Rotation paths and how fast each direction turns (degrees each step):
Each turn is a multiple of 5 degrees from 10 to 175, or 0.
Each row of a path follows its step; steps can be skipped.

step 8: [ 18   3  -8   4 -14  25  -2   2 -19  14  -5 -24   5  -5 -22 -36   6 -23
  26  -5 -19  -1  -4 -33  14  -2  -6  -2 -17   8   0 -19  -3  13 -12   4
  14   5  12   7   2  -1   6  18  -3]
step 10: [  9 -18  -9  12   4 -24 -28  30   3 -22  -6   6 -29  10  -5  20   7  -2
  13 -17  18   9  -2  -5 -19  10  -3  20  12  -6 -11  11   5 -13   3  24
  15 -12 -18  12 -13  -4  -7   3   5]
step 14: [ -5 -11   6  -4  10 -17 -24  17  -5  -5 -26  -6 -24 -10   9 -22   9   1
 -14 -35  19  11   5   3   4   5  -8 -14  -2 -35  -9  -5  -1  -2   5  17
  12   4 -18  -7   9  -8  -7  28   3]
step 16: [-15   8  -1  18 -20   1   4   8   3  18   2 -32   7  11 -11  -2   4  39
   9  -1  -6   2  12  19 -21 -14 -12   5   2  17  -3 -10  -2 -10 -30   3
  -5  -6  15  32 -13 -12  -8 -14   5]
step 17: [  4   1   2  14 -17  -3  -3   5  21  18 -11  30  -8   1 -23  -5  10   4
  -8 -32  -8 -15 -17 -11   3  12  -7  32  13  -2  26  -5  -5   8  -3  12
  33 -21   3   6   4  12  -3 -11   1]
step 18: [ 17 -12   8  11   4  -4 -11  15 -13 -31 -10 -20   2 -15   7 -21  -1 -14
 -13 -13  -9  -1   7   1  -4 -22  14  -7   3  -5   2 -11  -5  20  11   5
  26 -15   0 -18  41 -10   4  14  11]
step 22: [ 14 -20   0 -11 -17 -10  17  13 -23   0  16  -4 -15   3  -3  -1  12  -5
  -6  -7   7  -1   6 -18 -26 -17  29  24   7  -3  16  -1 -27  15  -9  10
  12 -18  19 -15  17  -5 -14  13  17]
step 27: [  2  11   0  -1 -33  20  12  33  -3 -10  -1 -14   9 -13 -20   5  -2  12
   2   0  10  -6   7 -18  -7  -9 -14  10  -4  29  -6 -21 -21   6  -4   4
  36  17   4  11   0  10  -4 -15  13]
step 37: [  1   5  10   0 -16 -13 -22  12 -18 -26  20 -15  -8   5  11  11  11   6
 -11 -10   4  13  25  13 -19 -15  28  -8  -1   3   1 -30 -19  -6  -8  17
   3  -1 -18   3   2  10 -21   9  22]
Speeds:
[ -3  -2  -5  -3   3   6   1   1   3  -3   5 -10   1  -1   3   4   1   0
   0   8   7  -9  -4  -2   1  -2   0   5  -5  -3   0 -10  -6   0  -3  -1
  -1  -2   0  -7  -5  -2   8  13   6] -> 95
[ -1   1   1   9   5  -1   3   3   3   0  -3  -4   7   8  10   4   2   2
  -2   0   9  -1   3 -13  -4   3   5  -1   4  -4  -5  -1   0   1  -3  -1
  -2  -2   1   4 -11   3  -7  -8   0] -> 70
[  3  10  -3  -4   4   0  -4  -2   1  -4  -1   6   1  -4   4  -4   2  -3
   4   1   4   1 -10  -6  10  -3  -4   2   1   6  11   7  -3  -2  -2   1
   4  -2  -2   7  -9   9   6  -3   0] -> 170
[ -2   7   4  -4   1  -6   6  -5   7   6 -13  -2  -3 -11  -6  -1   7  -7
  -5   4  -1   3  -1  -1  -1   0   9   5  -3  -2  -3  -5   3  -2  -3   3
  -5  -2  -5  -1  -1   4  -4  -1   4] -> 130
[ -1   9  -3  -2  -6   5   3   6   8   1   8   0  -5   4  -7   0  -1   0
 -11   1  -3  -4  -5  -2  -7  -4  -7  -6   1   0  -4  -3   1  -2   6   3
  -6   0  -5   8  -4   0   6  -5   0] -> 100
[  4  -2  -4   1  -2   1  -2   3   0   5   3   6 -11   4  -9   1  -1  -3
   9   5  -3  -4  -2 -10  -2  14   5   6  -3  -5   2   4  -1   6   4   3
  -1  -1   0  -2  -5   2  -2   3  -4] -> 155
[ -5   1   2   8   6   1   3   0  -1   3 -10   7  -4   5  -5   3  -8   5
   3   4   3   4  -2  -3  -9  -9  -1   2   5   9   5  -4  -9  -7   7   2
   0  -2   5  -4   1   0   1   4   1] -> 65
